A: 3 groups of rows, each row roughly a mix of its group's hidden directions:
A (89 x 11):
0:  .19  .28 -.16 -.19 -.26 -.16 -.11  .01 -.04 -.39 -.14
1: -.06  .13 -.21  .18  .21 -.11  .12  .23 -.10  .42  .20
2: -.05 -.31  .24  .12 -.20 -.16  .24 -.10  .35 -.18  .02
3:  .02  .22 -.34  .00  .07  .00 -.25  .05 -.47  .02  .02
4: -.17  .03  .11 -.36  .06 -.31 -.30 -.17  .02 -.25 -.01
5:  .02  .03 -.27  .13  .03  .26 -.33  .34 -.10 -.01  .25
6: -.01 -.08  .28 -.18 -.33 -.02 -.04 -.39  .08  .00 -.25
7: -.29  .11 -.11  .32  .26 -.07 -.23  .26 -.19  .10 -.05
8: -.16  .17  .22 -.27  .10 -.13 -.30  .12 -.01 -.36 -.15
9:  .40 -.13  .30  .10  .22  .07  .19 -.07  .28 -.04  .05
10: -.34 -.08 -.06 -.12  .32 -.03 -.10 -.10 -.25  .34  .11
11:  .06  .35 -.18 -.15 -.42 -.07 -.05 -.07 -.02 -.28 -.10
12: -.15  .25  .02 -.02  .05  .13 -.46  .19 -.27 -.16 -.03
13:  .18  .21  .17  .32 -.22 -.09 -.06  .15  .31 -.20  .18
14: -.33  .10 -.19 -.28 -.29 -.02 -.26 -.12 -.15 -.12 -.13
15:  .01  .00  .22 -.29 -.04 -.26  .01 -.30  .06 -.34 -.20
16:  .32  .07  .05  .24 -.35  .08  .16  .17  .28 -.15 -.07
17:  .09 -.07  .17  .43  .04 -.18  .26  .24  .09  .23  .06
18:  .50  .10  .11  .08  .01 -.02  .14  .26  .08 -.14  .26
19: -.27  .04 -.18  .21  .26  .04 -.23  .11 -.03  .31  .27
20: -.16  .07  .41  .20 -.10 -.02 -.26 -.15  .23 -.15  .21
21:  .01  .18 -.21  .00  .13  .11 -.07  .47 -.14 -.12  .30
22: -.16  .02  .27 -.29 -.20  .17 -.18  .02  .27 -.30 -.02
23: -.34  .05  .03  .14  .31  .16 -.09  .13  .04  .32  .26
24:  .22  .15 -.21  .38  .02  .14  .12  .33 -.02  .11  .19
25: -.23 -.18 -.09 -.24 -.22  .24  .24 -.10 -.20  .30  .02
26:  .08 -.16  .26 -.01 -.13 -.15  .28  .00  .35 -.33  .00
27:  .10  .43 -.27 -.15 -.13  .17  .07  .16 -.04  .10  .29
28: -.17 -.44  .12  .30  .18 -.24 -.10 -.05  .19  .00  .01
29:  .14  .03  .10  .23  .08 -.30  .06  .19  .42 -.23  .07
30: -.15  .07 -.14 -.19  .29 -.08 -.40  .03 -.23 -.18  .21
31: -.09 -.06 -.09 -.35 -.22  .04 -.08 -.46 -.07 -.03 -.20
32: -.08  .17 -.13 -.25  .04 -.40 -.33  .18  .08 -.07  .14
33: -.16  .06  .02  .21 -.21  .16  .38 -.07  .32  .12  .22
34: -.10 -.19  .20  .03 -.05  .12  .37 -.27  .01  .28 -.24
35: -.16 -.02 -.40  .16  .26 -.04  .17  .26 -.13  .18  .18
36:  .21 -.06 -.13  .12  .05  .05  .37  .30 -.10  .21  .30
37:  .20 -.05  .14 -.09 -.07  .02  .25  .22  .40 -.21  .25
38:  .37 -.01  .02 -.15  .09 -.21  .10  .22  .18 -.37  .10
39:  .04  .21  .19  .31  .20 -.01 -.30  .36 -.08 -.11  .04
40:  .14  .00 -.25  .24  .05  .15  .33  .22 -.11  .35  .00
41: -.21  .02 -.09 -.45 -.27  .08 -.12 -.16  .12 -.25 -.04
42: -.16  .14 -.31 -.29 -.15  .01 -.27 -.18 -.28 -.11 -.09
43:  .30  .21 -.13 -.31 -.31 -.09 -.05  .00 -.16 -.25 -.12
44: -.40  .14 -.12  .27  .14  .14 -.22 -.13 -.13  .23 -.13
45:  .08  .15 -.32  .09  .19 -.18  .22  .27 -.12  .32  .10
46:  .13  .15 -.28  .16  .32 -.05  .26  .16 -.27  .16  .12
47: -.39  .03  .09  .23 -.20 -.06 -.07 -.26  .13 -.17 -.28
48: -.04 -.16  .05  .19  .20  .05  .35  .32  .24  .14  .22
49: -.12 -.12  .22  .30  .17  .35  .15 -.26 -.18  .10  .07
50: -.12 -.02  .30  .02 -.09  .27  .30 -.25 -.01  .03 -.35
51: -.16 -.21  .02  .14  .13  .50 -.12 -.12 -.24  .07  .09
52:  .02 -.29  .35 -.01 -.16 -.09  .24 -.16  .19 -.23 -.22
53: -.05  .21 -.20  .08 -.40  .04 -.02 -.29 -.12 -.08 -.31
54:  .34  .07  .33 -.10 -.07 -.01 -.18 -.22  .19 -.28 -.11
55:  .24  .14 -.06 -.21 -.40 -.06  .07 -.13 -.08 -.28 -.24
56: -.28 -.11 -.07 -.23  .35  .01 -.10 -.20 -.34  .12  .01
57: -.25 -.12  .34 -.22 -.02 -.06 -.16 -.38  .05 -.15 -.10
58:  .40 -.09  .46  .14 -.04  .10  .14 -.10  .03  .13 -.03
59: -.08 -.15  .28 -.17 -.17  .12 -.21 -.29  .11 -.34 -.14
60:  .17 -.13 -.14 -.16 -.23 -.08  .24 -.43 -.13  .19 -.10
61:  .25  .08 -.13 -.29 -.20  .12  .17  .23  .01 -.18  .34
62:  .18 -.15  .11  .14 -.34  .41 -.01 -.01  .15 -.23 -.13
63:  .06 -.18 -.04 -.25 -.16  .00  .16 -.51  .02  .10 -.17
64: -.12 -.15 -.02 -.47  .10 -.12  .00 -.26 -.16 -.08 -.27
65: -.21 -.05  .28  .30  .18 -.03  .02  .32  .32 -.01  .03
66: -.19  .22 -.19  .07  .16  .27 -.12  .01 -.23  .39  .07
67: -.13 -.30  .18 -.04  .34 -.21 -.34  .16 -.03  .03  .10
68:  .11  .30 -.15 -.35  .05  .03 -.29  .18 -.30  .01  .06
69:  .05 -.29  .12  .04  .40 -.08 -.01  .24  .11  .13  .31
70: -.14  .12 -.24 -.18  .35 -.30 -.06  .08 -.23  .18  .13
71:  .21  .12 -.02 -.13  .30 -.03  .07  .36  .15 -.09  .35
72:  .04  .37  .14 -.31 -.22  .19  .16 -.03 -.05 -.22 -.19
73:  .02 -.10 -.06  .33 -.06  .36  .22  .12 -.02  .37  .03
74: -.03 -.29  .14  .00  .26 -.13 -.03  .24  .18  .12  .41
75: -.05  .07 -.31 -.10  .18  .24  .05  .34 -.22  .02  .30
76: -.35  .17 -.02  .11  .16  .13 -.29 -.14 -.23  .09 -.30
77: -.06 -.07  .22 -.35 -.31  .10 -.04 -.28  .20 -.17 -.13
78: -.28 -.04 -.01 -.33  .07  .17 -.25 -.29  .12 -.20 -.18
79:  .01  .20  .20 -.02 -.14 -.49  .05  .00  .33 -.01  .01
80:  .17 -.09 -.09 -.05 -.22 -.11  .44  .19  .21  .03  .27
81: -.17  .42  .19 -.32  .00  .12 -.10  .10 -.04 -.25 -.13
82: -.51 -.02  .16  .25  .15 -.04 -.13  .00  .24  .00  .08
83: -.31 -.07 -.16  .43 -.09 -.01 -.09 -.28  .02  .13 -.18
84: -.05 -.27  .42 -.17  .32  .02  .06  .19  .10  .05  .16
85:  .03  .07 -.18  .39  .24 -.14  .08  .33 -.16  .18  .13
86: -.19 -.01 -.11  .21  .24  .24 -.23  .12 -.21  .20  .31
87: -.06  .03 -.15  .32  .09  .16  .06  .24 -.05  .42  .22
88:  .21  .30 -.14 -.25  .06 -.05 -.23  .08 -.24 -.26 -.23

one row of each group, then the others: which group is each in?
-.10 -.26  .21  .03 -.10 -.02  .39  .01  .39  .13  .03 | X
-.24 -.11  .08  .10  .40  .14 -.15  .09 -.10  .36  .13 | K
-.27 -.16  .09  .22  .00  .37 -.21  .01 -.03  .29  .19 | Y

-.28  .31 -.10 -.10 -.20  .14 -.26 -.14 -.27  .12 -.17 | K
-.18 -.09  .03  .29  .06  .21  .15  .02 -.03  .50  .10 | Y
-.06 -.02  .09 -.21 -.02  .03 -.43 -.11 -.01 -.45  .05 | Y
-.21 -.08  .07 -.03  .33  .20 -.22 -.24 -.33 -.14  .14 | Y
-.44 -.06  .28  .14  .18  .10 -.22  .06  .19  .01 -.18 | X
-.10 -.25  .26  .09 -.31  .35  .01 -.15  .20  .09 -.15 | Y
-.40 -.03  .07  .02 -.04 -.15 -.08  .13  .44 -.21 -.06 | X
-.26  .06 -.24 -.23  .29  .19 -.31 -.12 -.06 -.18 -.08 | X
 .43  .07  .01  .11  .27  .02  .10  .25  .13 -.17  .26 | X
